m =
[[119 130 144 110 128 119 120 127 133 129 135]
 [120 127 144 113 126 116 126 133 127 126 130]
 [115 133 137 130 128 143 149 135 125 136 104]
 [121 127 144 114 126 116 127 134 127 126 129]
 [116 139 130 126 126 141 147 127 129 142 109]
 [114 140 129 123 125 139 147 130 130 143 106]
 [117 118 137 108 124 118 127 136 130 131 130]
 [127 118 112 131 126 124 117 129 119 134 135]
 [116 136 135 129 129 138 152 141 124 138 108]
 [126 114 113 133 126 137 124 132 122 134 128]
 [113 131 135 131 117 138 145 126 133 140 121]
 [112 132 136 131 116 136 151 127 131 138 120]
 [125 114 113 131 124 136 123 129 115 125 137]
 [115 133 137 130 128 142 149 135 126 135 104]
 [123 126 151 109 129 116 121 137 128 130 130]
 [127 116 115 134 128 127 117 124 121 136 140]]
Indices start at 1.
row 1 col 1 => 119
row 16 col 9 => 121
row 5 col 8 => 127
row 14 col 4 => 130
row 15 col 9 => 128
row 5 col 10 => 142
row 14 col 5 => 128
row 12 col 6 => 136
row 13 col 4 => 131
row 7 col 1 => 117
row 16 col 4 => 134
row 12 col 5 => 116
row 8 col 7 => 117
row 11 col 2 => 131
row 10 col 8 => 132
row 13 col 10 => 125
row 8 col 3 => 112
row 7 col 6 => 118
row 11 col 10 => 140
row 1 col 8 => 127
row 13 col 3 => 113
row 4 col 4 => 114
row 15 col 1 => 123
row 12 col 11 => 120
row 14 col 1 => 115
row 15 col 8 => 137
row 5 col 6 => 141
row 6 col 5 => 125
row 11 col 11 => 121
row 10 col 1 => 126
row 5 col 1 => 116
row 7 col 3 => 137
row 7 col 11 => 130
row 9 col 6 => 138
row 14 col 6 => 142

A =
[[125 135 146 107]
 [131 150 110 123]
 [127 119 130 156]
 [113 133 107 115]
 [133 111 146 141]
 [152 131 142 134]
 [142 122 140 107]
 [104 130 112 125]
 [127 106 134 146]
 [133 111 148 136]
 [127 106 143 138]]
Rows and columns are counted from 1.
(1, 1): 125
(2, 2): 150
(7, 1): 142
(11, 3): 143
(4, 2): 133
(2, 3): 110
(10, 2): 111
(5, 1): 133
(6, 2): 131
(10, 1): 133
(9, 4): 146
(4, 1): 113
(1, 3): 146
(10, 3): 148
(8, 3): 112
(3, 2): 119
(1, 4): 107

a =
[[126 129 127 132 126 129 135 127 135 126 128 128 118 135 126 115]
 [127 130 116 131 125 130 122 123 128 132 129 129 104 133 133 130]
 [128 132 123 131 133 128 129 123 127 130 126 130 124 116 129 140]
 [129 126 124 132 133 121 127 127 125 131 129 124 140 131 133 135]
 [123 130 129 130 126 134 133 121 128 130 124 126 134 119 131 128]
 [131 131 125 132 127 129 121 128 138 134 131 127 121 133 124 129]]
Indices start at 1.
(1, 1)	126
(2, 13)	104
(1, 2)	129
(1, 8)	127
(6, 4)	132
(5, 12)	126
(6, 15)	124
(1, 15)	126
(1, 5)	126
(5, 13)	134
(1, 6)	129
(4, 10)	131
(3, 10)	130
(2, 6)	130
(5, 9)	128
(3, 7)	129
(2, 5)	125
(1, 14)	135
(5, 5)	126
(3, 15)	129
(4, 14)	131
(5, 6)	134
(6, 7)	121
(3, 3)	123
(4, 12)	124
(5, 10)	130
(1, 12)	128
(4, 8)	127
(3, 12)	130
(2, 10)	132
(2, 15)	133
(4, 2)	126
(2, 14)	133

W =
[[118 133 138 116 132 134 120 119 154 114 128]
 [132 127 142 129 116 118 111 118 134 108 139]
 [129 115 152 124 129 132 120 110 121 120 137]
 [124 120 129 131 126 123 134 143 127 133 127]
 [121 133 116 122 123 118 131 137 129 132 128]
 [148 123 147 146 113 119 120 117 121 119 150]
 [135 131 129 135 125 123 114 133 126 116 122]
 [122 129 122 118 114 111 129 126 121 130 139]
 [138 149 119 133 127 129 130 123 123 133 134]
 [133 133 123 132 123 121 125 135 121 128 127]
 [129 140 122 130 123 120 123 138 138 123 126]
 [115 127 123 121 128 124 127 144 145 123 119]]
Rows and columns are counted from 1.
(1, 1) -> 118
(10, 9) -> 121
(6, 4) -> 146
(11, 3) -> 122
(7, 5) -> 125
(9, 9) -> 123
(1, 5) -> 132
(10, 7) -> 125
(4, 1) -> 124
(7, 7) -> 114
(4, 6) -> 123
(9, 2) -> 149
(1, 7) -> 120
(11, 1) -> 129
(11, 5) -> 123
(2, 4) -> 129
(7, 10) -> 116
(9, 6) -> 129
(12, 9) -> 145
(8, 9) -> 121
(4, 11) -> 127
(3, 4) -> 124
(3, 9) -> 121
(10, 10) -> 128
(3, 8) -> 110
(4, 4) -> 131
(2, 7) -> 111
(8, 8) -> 126
(12, 11) -> 119
(8, 10) -> 130
(2, 9) -> 134
(12, 7) -> 127
(12, 5) -> 128

arr =
[[128 130 124 137 128 117 145 140 108 124 119 133]
 [130 117 115 158 141 138 130 144 130 125 126 139]]
Rows and columns are counted from 1.
(1, 1) => 128
(1, 5) => 128
(1, 10) => 124
(2, 5) => 141
(2, 7) => 130
(2, 8) => 144
(1, 12) => 133
(1, 3) => 124
(1, 7) => 145

B =
[[118 114 148 131 113 103 128 131]
 [136 149 112 131 141 151 127 128]
 [121 110 147 129 114 108 131 128]
 [131 130 140 128 116 130 135 126]
 [128 127 139 128 121 130 139 122]
 [121 132 122 135 139 128 119 135]]
Indices start at 1.
row 1 col 1 => 118
row 1 col 8 => 131
row 2 col 7 => 127
row 5 col 8 => 122
row 2 col 8 => 128
row 4 col 5 => 116
row 4 col 7 => 135
row 6 col 4 => 135
row 5 col 2 => 127
row 6 col 3 => 122
row 2 col 1 => 136
row 6 col 2 => 132
row 2 col 3 => 112
row 3 col 5 => 114
row 4 col 3 => 140
row 3 col 6 => 108

M =
[[129 141 131 146 144 133 118 123]
 [153 134 117 116 142 120 126 118]]
Rows and columns are counted from 1.
row 1 col 1	129
row 1 col 6	133
row 2 col 6	120
row 2 col 3	117
row 1 col 7	118
row 1 col 2	141
